The rows of A fall into several groups, and each row is roughly a mix of its group's hidden directions.
A:
[[  8 -13   6  18 -15  15   5 -22  33 -31   2 -18]
 [  8  30  15  12 -10 -10  -7   9 -36 -30  -2   4]
 [-32 -20   6   3 -10  17 -22 -22  13  10 -25 -11]
 [-12  23  14 -30   1   8 -22 -29  14   8 -15 -16]
 [  0 -23  -9  17 -24  10 -12 -28  31  -1  12  18]
 [ -2  12  -3  -6  26  18  15   8 -43 -17 -17  -4]
 [ 18  18  10 -17  16 -16  35   1 -30   4  11  11]
 [-13 -39 -15   8 -16  20 -11   8   6  30 -12  -5]
 [ -8 -30 -14 -19  18   5  10  -7  34  27   3   0]
 [-13 -32 -16   7  -3  19   7 -11  39  17  -3 -10]
 [ -2 -30 -15  33   2  13  28  12 -18   4   1  16]
 [ 38  22  -4  -2  11  -1  17  -8 -33  -3  -2  19]
 [ 12 -22 -12  13 -24   7  -9 -29  30  -2  12  19]
 [ -5 -15  -2  10 -20   6 -13 -32  38  -4  14  17]
 [  9   1   6 -31  -4   0  27 -17 -15  23  20  25]
 [ 18  16  -7  14  -6  23 -24   5  -8 -35 -24  -1]
 [ 28  18  -6  15  -4   5  -2 -26  21 -34 -10  13]
 [ 22  37   6 -19   1   4  -4  18  -1 -23  24 -12]
 [ -7  18  -6  -7   8  26   3 -12  30  36   9 -16]
 [ -3  10  -6  -3   6  25  12 -20  41  25  11 -10]
 [-20 -35  -6  20 -22  -9 -16  -9  12  22 -16   9]
 [-13 -39  -9  34   0 -11  17  19  -9 -12  -5   7]
 [  6  32  17 -30  -4 -11 -22 -13  18 -21   2 -12]
 [-18 -32  -6  21 -14   4 -10 -14  38  12  -4   0]
 [ -9 -15  -1  18   6 -28  22 -14  37  11  18  -4]
 [ 21   1 -21   7  19   4  36  11 -26   9  13  16]
 [ 28   8   2 -17  -1  -8  26 -29  -2  11  19  27]
 [-12  10   2  11  -7  12 -17  20 -43  26 -13   5]
 [ 25  38   8 -25   8  -4  10  11 -16 -14  18  -2]
 [-28 -37   1  28 -12  19  -4  -6   4   6 -19   1]
 [-18 -16 -11  20 -13  19 -37  -2  23  -2 -13 -11]
 [-11 -52  -7   9 -15  14 -10   5   1  12 -15  -3]
 [-28 -37  -8  22  -1  -1  -4  -9   3  24 -21   8]
 [-24 -15 -10  14  31  13  23 -13 -14  15 -23   6]
 [ 32  30  10 -17 -15  -8 -16  17 -16 -15  13 -10]
 [ 30  23 -13 -20  20 -11  17   9 -22  17  16   5]
 [ 11  33  11 -11  11 -28  -2   7 -29 -20   6  12]
 [-13   2  10  -1 -22  12  -9 -22  42 -18  16   9]
 [ 25  35  13 -22  -1 -20  -6  11  10 -22  16  -4]
 [-36 -13   3  -2 -20  18 -26   3  28  -8  -3 -11]
 [-14 -37 -17  33   4   4  21   8 -16   5  -5  13]
 [ -3 -55  -5   5 -10   0   4   0  20 -15  -5  -4]
 [  3 -45   1  -7   0 -29  -2  -1 -12 -25  -7  14]
 [ -8 -36 -10  33  -4 -11  17  23 -10 -10   2  14]
 [ -2  15 -11  -8  16 -25  23   4 -36  16  -5  22]
 [ 17  35  13 -31  -5  -5 -26  -7  16   2   8 -15]
 [  8  26  -1 -17  24  13  13  15 -37 -18  -1  -6]
 [  8  19  15  -3   4 -24  -8  13 -42 -24  -3   8]
 [-15 -25  -2  18 -19   8 -19  -7  41  10   1  -6]
 [ 42  21  -1  10   5  -8   2 -17   0 -31  -7  14]
 [ 14 -17 -23  18  12 -17  27  24 -20  -6  14  16]
 [  1 -23  -3  20 -15  27   7 -20  36   3   0 -15]
 [  7  31  13   1   3 -21  -2  11 -36 -26   1  12]
 [-21   7   3   7   5   6 -19  33  -9 -26 -22 -26]
 [  1 -36  -5   4  -6 -29  -2   8 -16 -31 -13  17]
 [ -6 -29  -7  32   4 -14  27  24 -12 -13   0  10]
 [  5  33  -5 -15  24  -8  27   6 -32  -2   4  11]
 [ 24  -5 -23  14   3  30  -4   1   2  39   7 -10]
 [-21 -34 -12  31   5   5  26   4 -13  -3  -9  14]
 [ -9  30   8   2   2  -1 -15  19 -45  11  -8   6]
 [-12 -10  -4  12  25  42   4  -2  -7 -16 -20 -20]
 [-27 -36  -3  19  -8   2  -3 -14   3  21 -25  12]
 [ 10  37  14 -12   9 -17  -7  14 -37 -10   4   6]
 [ -5  28  14 -34   0  -9 -27 -14  19  -1  -6 -17]
 [ 21  33  13 -31  -7  -8 -26  -3  11   6  11 -13]
 [  6  44  12 -17  14 -12  -2  13 -28   3  10   6]
 [-24 -42   4  12  -4   9   1 -17   6  18 -23  10]
 [-11 -25  -1  14 -18   9 -16 -11  46   8   3  -6]
 [ -8 -54  -9  14 -16   7  -7   6   1   0 -16  -2]
 [-25 -32   1  13   6   5  15 -21  -8  14 -29  17]
 [-11 -22  -6  13 -18   4 -19  -6  46  11   8  -7]
 [  7  32   4 -31   8  11 -19 -27  10  13  -4 -17]
 [ -4 -30 -10  32   0 -16  20  26  -6 -18   4  11]
 [  4 -28 -10  32  -1 -14  23  27 -12 -13   8  13]
 [  3 -17 -26  15  19  10  30   2 -27  20   1  14]
 [ 10  32  10  -6   7 -27  -1  12 -31 -25   5  12]
 [ 15  33  12 -24 -11 -25   3  10   1   6  28  14]
 [ 11  39  17   6  -4 -10  -8   6 -29 -29   3  -1]
 [-10  14  25 -16 -18  10 -31 -22  22  -7 -10 -15]
 [-24 -18 -12  16 -13  22 -36   9   9   1 -18 -12]
 [-17 -28 -11  25 -15  29  -3 -10  16  22 -11  -8]
 [  9  39  14 -13   9 -17  -8  11 -36  -4   4   7]
 [ 32  32  10 -21 -11  -2  -8  11  -8 -23  17 -10]
 [  8  42   9   8   0  12  11 -20  24 -20  12 -13]
 [ -1 -55  -9   8 -11   1   6  -4  23  -6  -4  -2]
 [-23  10   8 -15  18  -2   9  30 -31  12 -12 -20]
 [-22 -38  -5  22 -16  10 -16 -10  17  11 -19  -1]
 [-37 -16  -2   3  -9  11 -24  23  12  -2 -14 -25]
 [-30 -36 -10  17  -9 -10  -4  -4  -1  24 -19  15]
 [-13 -15 -13  30  -2  -1 -21  -3  39  -1 -11 -18]
 [ 31  17  -8  -2  11 -16  25  21 -17 -10  24  13]
 [-15 -37  -7  21 -22  -8 -14 -14  17  18 -17   5]
 [-22 -20  -5 -19   0   6  12  14 -30  37   2   1]
 [-10   5  24  -4 -18  -9 -31  -1  30 -23  -7 -19]
 [ -8  -1 -10  31 -12  23 -31  -3  17 -24 -15  -5]
 [ 15  37  19  -6   5 -17  -1  -1 -19 -34   8   0]
 [ 28  27   1 -16  11 -29  11  16  -5 -21  18   1]
 [-12 -46 -11  16 -15  16   0  -7  24   1 -10  -6]
 [-17 -36  -2  20 -26  -5 -18 -11  17  14 -16   6]
 [ -9 -46  -9  19 -18  17  -3 -11  17  -2 -15  -3]
 [ 17  36   5 -19  26  12  15  10 -16 -17  14  -9]
 [ 26  24   6 -19  17  -9  19   0 -37   5  -3  11]
 [ 23 -17 -11  18 -14  -4  -7 -32  27  -8   9  22]
 [-13 -38 -18 -14   9  11   6   1  24  31  -5   4]
 [ 10  57   9  -6  12  -4   3   1  -9   0  13   0]
 [-18  12  23 -22 -10 -14 -19 -12  17 -34 -12  -5]
 [-17  10  20 -12 -15  19 -30 -21  25   1 -14 -16]
 [ 29  20  -1 -14  13  -1  24  -4 -37  10   0  15]
 [  9  54  10 -15  15  -6   5  -4  -1  -2  17  -3]
 [-21 -20 -11  10  -1 -17  12 -10 -23  23 -25  25]
 [ 18  11  11 -17  10 -27  35 -17   7   5  21  11]
 [  2  -3 -13  40   4  -2 -22   2  15 -26 -23 -12]
 [  1  46   9  -5   7   6  -7   7 -32  20   1   8]
 [ -3   9   5 -24   0  18 -12  19 -44  -7 -17   5]
 [ -6 -24  -4 -21   6 -17 -10  30 -31  19  -6  13]
 [-13 -10  -7   5  37  26  21  -4 -23  -7 -21  -6]
 [-18 -38 -15  32  -1  13  13   8  -8  16  -8  11]
 [  2  26   4 -19  18 -24  -4  18 -36   8   1  17]
 [ 29  23   2 -12  -6   5 -16  21 -25 -25   4 -19]
 [ -4   2  16 -25  13 -19  26   8 -20  29  22   1]
 [ 24  17  11 -22  13 -23  34  -6 -12   4  16  10]
 [  5  27  -4 -10  28 -12  28   4 -34   4   1  12]
 [-27 -16  -2  24 -12   4 -21   1  34 -19  -4 -13]
 [ 14  39  17  -7   8 -21   2  -7 -13 -31  10   2]
 [-13 -10   2   9 -23  11 -13 -24  38 -20  10  14]
 [ -7 -30 -13 -21  15   5  10  -6  33  28   4  -2]
 [ 11  35  -2 -15  31   2  24   8 -24  -6   9   0]
 [ 20  33  13 -32  -5  -8 -26  -4  12   2   8 -15]
 [-19 -28  -7  18  -8 -20  -1 -11   3  34 -16  18]
 [ 26  40   6 -21   5 -11   4  13 -10 -11  24  -3]
 [ 21  36   7 -20  11 -16  12  12 -29  -3  13   5]
 [  9 -29  -5   0   1 -30   8  -4  15 -42   0   3]
 [ -4 -18  -1  11 -23 -21 -11 -11  40  21  12   8]
 [ 20  32  14 -26 -10 -24   2  12  -8  -4  25  10]
 [-14 -41 -12   8  -5 -14  -6  21 -22  -5 -20  14]
 [ 20 -21  -9 -13 -21  14 -13 -19   2  30  17  22]
 [-42 -22   4  -8 -15   9 -12  10  23  15   7 -14]
 [  7  29  18 -27 -10   1 -30 -14  21  -8   0 -16]
 [ 27  32   3 -20  -5  23 -18 -11  10  18  13  -9]
 [ 22   0  -9  15   7 -18  29  29 -15 -14  21  14]
 [ -5 -32 -13 -12  10  11   9  -9  37  26   3  -6]
 [-39 -22   2 -12   3  -3   5  16 -12  34   6  -9]
 [ 22  35  13 -31  -4  -7 -23  -7  10   2   9 -14]
 [ 27   7  -8   7  10 -19  27  28 -15 -12  21  13]
 [ 24  37   9 -18   2   8  -5  15   5 -20  25 -14]
 [  8  33  15  15 -12 -10  -8   8 -33 -29   0   1]
 [ 27  -4 -14  18   6  -3  30  25 -18  -6  20  17]
 [ 31  20  -8  -2  11 -16  24  21 -13 -12  25  12]
 [ 43   9 -11  19   4  -6   8 -22  -8 -17  -2  23]
 [ 18  23   2   2  24 -13  26  14 -37  -7  -8  -1]
 [ 31  30   4 -10  19  -7  16  -6 -31  -5  -7  12]
 [  8  45  13 -15  11 -12  -4  10 -30   2   8   6]
 [-26 -38 -13  25   3  12  -2 -11   9   6 -24  -2]
 [ 36  33   7 -14   8   1  10  -8 -23 -17  -3  16]
 [-24 -30 -11  14  23  25  13 -15   5   7 -22  -3]
 [-30 -15  18   6 -21   7 -25  -7  24 -16 -19  -7]]
Here is one row of each group, with its name. Which group are the others in?
[-23 -40  -3  34  -9  -8   4  15   3 -12  -9   5] : (59)
[  8  47  10 -18  16 -16  -2   9 -22   4  10   5] : (65)
[-23 -25  -6  10  10  -8  14  -9 -25  22 -27  19] : (30)
[-23 -21 -13  17 -15  19 -33   3  20   1 -14 -12] : (41)

[ 11  45  11 -15  16 -19  -2   8 -25  -5   9   5] : (65)
[ -6  16 -12 -27  20   9  -3 -41 -10  16 -11  -6] : (59)
[-10  21   9 -12  29 -15  14  20 -30   5 -17 -16] : (41)
[ 23  31  13 -15   3  14  -5  10  12 -23  25 -19] : (30)
[ 21   2 -14   2  16 -21  30  24 -23  -3  17  15] : (59)
[ -3  23  12  13  19 -24  -3   2  12 -39 -17 -13] : (41)
[  8  49  19  14  -6  10  -6  -2 -22  -9   7 -10] : (65)
[ -1   2  -8  -9  32  25  14  11 -30 -24 -11 -13] : (30)
[-20 -29 -15  18   1  25  -5 -12   0  31 -17  -5] : (59)
[-21 -12   1   4  11 -10  24 -22  28  28   6  21] : (30)
[-26 -40  -4  22  -4   8  -2 -12   3  11 -27   5] : (30)
[-10  -2  -1  10  -7  -7 -13  28 -47   1 -15  13] : (65)
[ 14  12  24   2 -20 -19 -12  33  18 -22  13  -4] : (59)
[-12 -43  -6   7  -8   6 -11  21 -22  18 -17   4] : (65)
